Some points:
{1.81, 0.00, -1.14, -0.85, -0.88, -0.46, 0.71, -1.14, 1.11, 0.12, -0.07, 0.80, -0.09, 0.10, -1.83, 2.02, -1.73, 1.00, -1.24, 0.83, 0.29, -1.06, -1.19, -0.47}
{0.96, 0.66, -1.76, -0.48, 0.96, 0.02, 0.57, 1.04, -0.53, -0.57, -0.34, -1.32, -0.40, 0.03, -0.34, 0.46, 1.82, 1.96, 1.33, -0.73, -0.70, -0.75, -0.48, 0.97}
{0.47, 1.45, 1.25, 1.68, -1.22, -0.43, -0.22, 0.26, -1.09, 2.09, 0.97, -0.45, 1.74, -0.32, 1.83, 0.12, 1.53, 0.40, -1.13, 0.75, 0.00, 0.66, -1.60, 0.05}
{-1.04, 0.46, 0.25, 0.14, 0.41, 1.84, 0.52, -0.12, 1.37, -1.15, 0.58, -0.32, -0.59, 0.29, 0.56, 0.39, -0.75, -0.83, 0.57, 2.40, -1.27, 0.33, 1.40, 0.03}
{-1.40, -1.62, -0.88, -0.84, -0.98, -0.89, 0.37, -0.06, -0.36, 0.85, -0.45, 1.90, -1.74, -0.56, 1.15, 0.86, 0.70, -0.49, 0.06, 1.58, -0.22, -0.28, -1.46, 0.72}
{-1.89, -1.26, 0.74, -0.83, -1.22, -1.11, 0.50, -0.95, 0.36, 0.72, 0.45, 0.61, 0.33, 1.44, -1.07, -1.52, 1.35, -0.67, -1.15, -0.54, -0.12, -0.42, 0.44, 1.10}
{-1.85, -0.19, -1.09, -0.52, 1.01, 0.29, 0.41, -0.16, 0.42, 0.79, 0.30, 0.30, 2.44, -1.00, -1.41, 1.61, 2.26, -1.69, 1.75, 0.13, 0.19, -1.03, 0.27, -0.97}
{-0.32, 0.10, -0.08, -0.02, 0.15, 0.41, 0.33, 0.38, 1.02, 1.04, -0.30, -0.51, -0.14, 1.77, 0.39, -0.20, -0.32, -0.72, 0.56, 0.27, 2.34, -0.12, -1.60, 1.41}
{0.03, -1.42, 1.65, -1.61, -0.30, 0.97, 0.82, -0.61, -0.76, -0.21, -0.06, -1.06, 1.79, 0.96, 0.45, -0.20, -2.00, -1.17, 0.17, 1.49, -0.23, -0.16, -1.26, 0.63}
{-0.66, -0.57, 1.09, 1.72, -0.31, -1.32, -2.84, -0.12, 0.24, -0.47, 1.13, -0.57, 0.07, 1.01, -0.13, 2.14, -0.96, -0.64, 1.06, -1.66, -1.08, 1.80, -0.24, -1.22}
{0.17, -0.26, 1.35, -1.87, -0.44, 0.24, 0.64, -0.66, 0.76, -0.01, 1.11, -0.57, 0.01, -0.86, 0.74, -1.14, -0.23, 1.92, 0.75, -0.45, 0.33, -0.24, 1.54, -1.65}
{0.93, 0.86, 0.63, -0.89, 0.64, -1.65, -0.59, 1.75, 0.67, 0.71, 0.09, 0.31, -0.18, -0.15, -1.21, 0.30, -0.86, -0.96, 0.03, 1.02, -0.49, -0.71, 2.28, 0.06}
{1.49, -1.13, -0.83, 0.27, -0.97, 0.09, 0.05, -0.72, 2.17, -2.20, 0.22, -0.60, -0.07, -0.60, 0.26, -1.24, 0.54, -0.15, -1.31, -0.36, 0.48, -0.69, -0.66, -0.72}
{1.07, -1.02, -2.56, 0.00, -0.05, -0.10, 0.21, -0.55, 0.63, -0.69, -0.57, 0.01, 1.30, 2.07, 0.06, 1.30, 1.57, 0.57, -0.53, 1.24, 0.74, 0.98, 1.78, 1.43}
{0.03, -0.53, 0.40, 1.54, 0.47, -0.56, -0.70, 0.15, -0.89, -0.68, -0.56, -1.74, 0.47, -1.95, 0.16, 0.81, -1.38, 0.31, -0.02, 0.45, 0.57, -1.50, -0.97, 0.76}
{-0.05, 0.94, -1.46, 1.86, 1.00, 1.03, -0.24, -2.88, -0.87, 2.75, -0.36, 0.05, -0.08, -0.99, -0.58, -2.19, -1.19, 0.59, 1.37, -0.51, -1.57, 0.13, 0.40, 1.42}
{-1.26, -0.52, -1.27, -0.90, -0.38, -1.06, -0.57, 1.30, 0.22, 0.12, 0.52, -1.86, -0.04, 0.07, -0.48, -2.00, -1.51, 1.08, 1.13, 0.88, -0.47, 0.59, -1.13, -0.19}
{-0.01, -0.11, -0.15, 2.27, -0.12, 1.71, 0.03, 0.28, 0.79, 1.23, -0.15, -0.90, -0.74, 1.27, 1.05, -0.01, 0.46, -0.14, -1.16, -1.67, -0.16, -0.03, 0.82, -0.45}
{0.33, -0.66, -0.22, 0.74, 0.10, -0.83, -1.27, -0.99, -1.36, -0.29, 0.10, 2.29, -0.44, 0.41, 0.78, 0.02, -0.62, 1.20, 1.55, 1.70, 1.63, -0.45, 1.10, -1.45}
{-1.04, 0.97, 1.40, 0.79, 1.79, -1.01, -0.52, 0.26, 1.68, -1.25, -2.03, -0.82, -0.01, -0.24, 0.98, 0.26, -1.03, 0.85, -1.13, -0.39, 0.54, 0.36, 1.41, 0.70}
{0.20, -0.11, 0.62, -3.02, 1.75, 1.16, -1.38, 1.65, -0.50, 0.76, 0.02, 0.51, -0.72, -0.42, 1.76, 0.06, -0.10, 1.16, -0.39, -0.99, 0.18, -0.06, -0.67, -0.46}
{1.30, -0.19, -0.43, 1.97, 0.43, 0.04, 0.51, 1.85, -0.86, 0.60, 1.44, 0.19, -1.39, 0.41, -0.33, -1.40, -0.97, -0.75, 0.25, -1.01, 0.64, -0.23, 0.38, 0.79}
{1.25, -2.56, 1.65, -0.04, 0.39, -0.40, 1.34, -0.03, 0.54, 0.20, 0.30, 0.35, 0.08, -1.47, -0.08, 0.16, 0.03, -0.02, -0.41, -0.85, 0.31, 1.28, 0.45, 1.05}
{0.95, 0.02, -1.44, -1.41, -1.60, -0.63, 0.50, -1.39, -0.85, -0.16, -0.92, -0.86, 0.16, -1.10, 0.94, -0.02, 0.03, -1.37, 0.92, -0.30, -0.29, 2.28, 0.67, 0.78}
{0.76, -0.32, -0.47, 0.40, 1.69, -0.45, 1.05, 0.07, -0.93, -0.52, 0.09, 0.76, 1.37, -0.73, 1.83, 0.00, 0.46, -1.67, 0.25, -1.94, -0.58, -0.08, -0.14, -2.22}
{0.09, 1.87, 0.15, -0.59, 1.57, -1.51, 1.58, -1.13, -0.01, -1.74, 1.46, 0.24, -0.83, 1.44, -0.19, 0.09, -0.01, 0.58, 0.05, -0.80, -0.54, 0.04, -1.90, -0.10}
{1.17, 0.74, 0.61, -1.47, 1.09, 0.52, -0.93, -0.10, -1.31, 1.11, -1.29, -0.03, 0.25, 2.00, -1.01, -0.75, -0.10, -0.05, -0.98, 0.42, -0.71, -0.32, 0.88, -0.59}
{-0.45, -0.16, -0.97, 0.46, 0.10, -0.32, 1.29, 1.01, 0.31, 0.03, -1.15, 1.65, -0.21, -1.22, -1.64, -0.82, 0.49, -0.93, -1.49, 1.16, -0.47, 2.40, -1.76, -1.74}
{-1.30, -0.45, 1.28, 0.18, -0.02, 0.26, -0.30, 0.68, 0.16, -1.28, -0.89, 2.00, 0.49, 0.95, -0.30, -0.23, -1.05, 1.21, 0.84, -1.78, -1.04, -1.35, -0.50, 1.26}
{-0.32, 1.70, 0.03, -0.33, -0.07, -0.01, 0.38, -0.20, 0.14, 0.25, 1.33, 0.03, -2.21, -0.38, 0.08, -0.53, 0.14, -0.59, -0.12, 0.49, -0.15, -0.35, 1.08, 1.14}
{0.37, -0.19, -0.32, 0.61, -0.85, -0.91, -0.89, -0.49, 0.88, -1.41, -1.20, 0.68, -0.01, -0.84, 1.17, -1.58, 2.23, -1.35, -0.62, 1.03, -0.63, -1.71, 0.03, -0.36}
{0.71, 1.53, 2.14, 2.55, -0.76, 1.20, -0.60, 2.05, -0.25, 0.53, 1.06, 0.25, 1.13, -0.71, -0.29, -0.09, 1.22, 1.81, 0.00, 2.21, -0.64, 1.11, 0.27, -0.75}
{-0.88, 0.76, -0.64, -1.19, 0.57, 0.88, -2.21, 0.12, 0.16, -1.18, 1.94, -0.73, 0.92, -0.79, -0.38, 0.02, -0.14, 0.16, -2.31, -0.31, 0.84, -0.25, 0.02, -0.47}
{-0.62, 1.39, -0.98, 0.39, -1.69, -0.31, 1.43, 1.18, 0.83, 1.10, -0.49, -0.63, 0.11, 0.71, 0.17, 0.70, -2.01, 0.44, 0.57, -1.55, 0.84, -0.99, 1.06, -2.18}
{0.18, 0.82, -1.19, -0.57, -1.67, 1.60, -0.24, 0.24, 0.39, -0.32, -0.29, 2.18, 0.96, -0.84, -0.16, 1.30, -0.18, 0.31, -0.56, -1.17, -0.20, 0.73, -0.29, 2.07}
{-0.53, 1.13, 1.09, -0.42, -1.10, 1.26, -0.41, -0.22, -1.76, -1.09, -1.14, -0.16, -0.69, 0.51, -1.02, -0.71, 0.22, -1.04, 1.29, -1.10, 1.64, 0.70, 0.33, -0.88}
{0.72, -0.86, 1.73, -0.18, 0.54, 0.57, -0.91, -0.94, 1.01, 1.25, -0.67, -1.43, -1.29, -0.02, -1.26, 0.51, 1.83, 0.33, 1.36, -0.40, 0.11, 0.00, -1.68, -0.02}
{-1.38, -1.30, -0.20, 0.47, -0.02, -0.12, 1.59, -0.82, -3.53, -1.04, -0.16, -0.57, -1.73, -0.26, -0.66, 1.49, 0.24, -0.62, -1.29, 0.48, -0.12, -0.62, 0.91, 0.52}
These points spread out most along one direction. Take the direction at right angles to it along which they spread out most. Go by this last direction. How many in every 100 of the points above lie lower along it than each point below? Answers are rounded to whole numbers. More than half of the points above lie lower than the first one.
{0.09, 1.87, 0.15, -0.59, 1.57, -1.51, 1.58, -1.13, -0.01, -1.74, 1.46, 0.24, -0.83, 1.44, -0.19, 0.09, -0.01, 0.58, 0.05, -0.80, -0.54, 0.04, -1.90, -0.10} 92
{0.03, -1.42, 1.65, -1.61, -0.30, 0.97, 0.82, -0.61, -0.76, -0.21, -0.06, -1.06, 1.79, 0.96, 0.45, -0.20, -2.00, -1.17, 0.17, 1.49, -0.23, -0.16, -1.26, 0.63} 79
{0.20, -0.11, 0.62, -3.02, 1.75, 1.16, -1.38, 1.65, -0.50, 0.76, 0.02, 0.51, -0.72, -0.42, 1.76, 0.06, -0.10, 1.16, -0.39, -0.99, 0.18, -0.06, -0.67, -0.46} 97
{0.47, 1.45, 1.25, 1.68, -1.22, -0.43, -0.22, 0.26, -1.09, 2.09, 0.97, -0.45, 1.74, -0.32, 1.83, 0.12, 1.53, 0.40, -1.13, 0.75, 0.00, 0.66, -1.60, 0.05} 0
{-1.26, -0.52, -1.27, -0.90, -0.38, -1.06, -0.57, 1.30, 0.22, 0.12, 0.52, -1.86, -0.04, 0.07, -0.48, -2.00, -1.51, 1.08, 1.13, 0.88, -0.47, 0.59, -1.13, -0.19} 82
{-0.45, -0.16, -0.97, 0.46, 0.10, -0.32, 1.29, 1.01, 0.31, 0.03, -1.15, 1.65, -0.21, -1.22, -1.64, -0.82, 0.49, -0.93, -1.49, 1.16, -0.47, 2.40, -1.76, -1.74} 5
{-1.04, 0.97, 1.40, 0.79, 1.79, -1.01, -0.52, 0.26, 1.68, -1.25, -2.03, -0.82, -0.01, -0.24, 0.98, 0.26, -1.03, 0.85, -1.13, -0.39, 0.54, 0.36, 1.41, 0.70} 87
{0.17, -0.26, 1.35, -1.87, -0.44, 0.24, 0.64, -0.66, 0.76, -0.01, 1.11, -0.57, 0.01, -0.86, 0.74, -1.14, -0.23, 1.92, 0.75, -0.45, 0.33, -0.24, 1.54, -1.65} 89
{-0.88, 0.76, -0.64, -1.19, 0.57, 0.88, -2.21, 0.12, 0.16, -1.18, 1.94, -0.73, 0.92, -0.79, -0.38, 0.02, -0.14, 0.16, -2.31, -0.31, 0.84, -0.25, 0.02, -0.47} 71
{-1.04, 0.46, 0.25, 0.14, 0.41, 1.84, 0.52, -0.12, 1.37, -1.15, 0.58, -0.32, -0.59, 0.29, 0.56, 0.39, -0.75, -0.83, 0.57, 2.40, -1.27, 0.33, 1.40, 0.03} 50
{0.03, -0.53, 0.40, 1.54, 0.47, -0.56, -0.70, 0.15, -0.89, -0.68, -0.56, -1.74, 0.47, -1.95, 0.16, 0.81, -1.38, 0.31, -0.02, 0.45, 0.57, -1.50, -0.97, 0.76} 45
{1.07, -1.02, -2.56, 0.00, -0.05, -0.10, 0.21, -0.55, 0.63, -0.69, -0.57, 0.01, 1.30, 2.07, 0.06, 1.30, 1.57, 0.57, -0.53, 1.24, 0.74, 0.98, 1.78, 1.43} 21
